Read these off the matrix that follows. Rows and columns are numbered from 0.
1) What is the entry in row 1 and column 0?
2) What is the entry at row 2, column 0?
3) What is the bottom entry of the column that holds the smallest entry?
4) What is the entry in row 0 and column 0?
5) What is the bottom-left entry?
6) What is the bottom-right entry?
7) What is the top-right entry?
8) What is the entry directly below 106?
134  137  133  134  135  138  139  136
143  122  147  141  137  115  107  126
134  137  133  134  135  138  139  136
143  122  147  141  137  115  107  126
144  122  147  142  137  114  106  126
134  137  133  134  135  138  139  136
113  129  110  115  118  135  141  126
134  137  133  134  135  138  139  136
112  129  110  114  117  135  142  126
1) 143
2) 134
3) 142
4) 134
5) 112
6) 126
7) 136
8) 139

[[126 126 127 125 126 125 132 124 127 128 127 119 126]
 [122 130 128 127 132 125 125 129 131 122 128 128 125]
 [128 127 126 124 131 131 128 135 130 124 127 124 122]
 [132 129 129 133 127 130 126 140 133 132 125 131 134]
 [129 128 131 131 133 127 129 137 128 129 131 120 125]
 [138 130 130 135 131 127 130 119 123 130 127 129 123]
 [132 129 132 132 129 125 128 150 135 128 127 127 129]
 [130 129 128 126 130 127 124 127 132 130 127 131 127]
 [131 130 132 131 129 128 127 121 128 130 129 133 136]
 [126 127 126 134 130 135 130 121 129 122 127 132 123]
 [129 129 130 132 131 124 127 130 125 131 124 124 120]]
Rows and columns are numbered from 0.
Give the bottom-left entry.
A: 129
Give the entry directly above the largest entry.
A: 119
The entry in row 0 and column 0: 126
Give the maximum.
A: 150
Give the entry just left of the centre entry.
A: 127
Give the entry at row 0, column 2.
A: 127
The entry at row 0, column 1 -> 126
The entry in row 2 and column 0 is 128
Give the entry just left of the largest entry.
A: 128
Give the bottom-right entry.
A: 120
The entry at row 1, column 0 is 122
Give the entry directly above the centre entry.
A: 129
Give the entry just right of the largest entry.
A: 135
Give the entry directly below the largest entry.
A: 127
Give the top entry of the column that holds the largest entry.
A: 124
The entry in the top-right corner: 126

Read these off the matrix that follows.
1) Read off the entry directly above the largest entry.
2) Read off the bottom-right entry.
3) Read off the fifth-last entry, reading row by row.
4) Read off the second entry, reading row by row.
5) Read off the smallest entry in the first column.
6) Read off the 2nd largest entry.
7) Read off the fourth entry, reading row by row.
8) Read off the top-right entry.
[[142 113 141 113 141 141 142]
 [149 139 145 139 145 145 148]
 [109 127 112 127 112 112 110]]
1) 142
2) 110
3) 112
4) 113
5) 109
6) 148
7) 113
8) 142

Read these off the table that follows. Indices start at 0.
1) What is the top-left entry?
2) What is the entry just left of the smallest entry?
3) What is the entry in row 0 and column 2?
4) What is the bottom entry of the column that holds the smallest entry?
5) What is the entry at row 1, column 2?
6) What is the entry directly above the smallest entry?
7) What is the entry just right of 148?
8) What is the entry in the bottom-right corner?
[[124 128 136 120 128 129 124 138 123 124 141]
 [116 127 129 126 128 124 127 114 122 123 114]
 [111 128 127 102 127 124 128 126 128 116 139]
 [134 130 126 134 129 133 131 121 128 123 133]
 [127 128 124 131 127 127 128 104 126 101 134]
 [139 126 118 117 128 124 133 131 124 131 133]
 [141 131 130 148 131 132 131 140 135 128 152]
 [120 130 120 130 128 132 123 138 106 113 126]
 [140 131 122 117 133 141 136 134 120 121 135]
 [136 133 139 125 136 138 135 118 126 125 117]]
1) 124
2) 126
3) 136
4) 125
5) 129
6) 123
7) 131
8) 117

X =
[[113 121 129 135 132 122 122 119 133 121 114 132]
 [134 115 123 133 133 134 124 125 134 117 126 134]
 [134 130 139 117 124 141 133 118 132 128 125 125]
 [121 130 133 134 131 117 133 105 129 129 131 131]
 [141 135 132 128 133 146 143 141 130 140 145 132]
 [141 147 133 121 125 129 135 140 127 146 146 125]]
Counting starts at 0.
The entry directly above 127? 130
The entry directly below 119? 125
The top-right entry? 132
The entry just left of the smallest entry is 133
The entry directly above the smallest entry? 118
The entry just left of the largest entry is 141
The entry at row 1, column 0? 134
The bottom entry of the column that holds the smallest entry? 140
The top-left entry -> 113
The entry just right of the largest entry? 133
The entry at row 1, column 1: 115
The entry directly below 143? 135
The entry at row 0, column 1? 121
The largest entry? 147
The entry in row 0 and column 2 is 129
The entry directly below 114? 126
The minimum: 105
The entry just left of 114? 121
The entry directly above the largest entry -> 135
The entry directly below the smallest entry is 141

data = [118 120 131 126 128 128 124 134 116 127 149 107]
The entry just left of 131 is 120
The entry just left of 124: 128
Read off the entry just right of 131.
Answer: 126

[[147 128 139 137 118 141 118 125 140 108 117 101 134 135 120 141]
 [130 140 128 128 117 139 123 138 127 142 126 108 130 129 135 116]]
Rows and columns are numbered from 0.
The entry directly below the smallest entry: 108
Read off the entry in row 1 and column 0.
Answer: 130
The entry at row 0, column 1 -> 128
Read off the entry just right of 138.
Answer: 127
Read off the top-left entry.
Answer: 147
The entry just left of 125 -> 118
The entry in row 0 and column 2 -> 139
Read off the entry at row 1, column 1.
Answer: 140
The entry in the top-right corner: 141
The bottom-right entry: 116
The entry just left of 134 -> 101
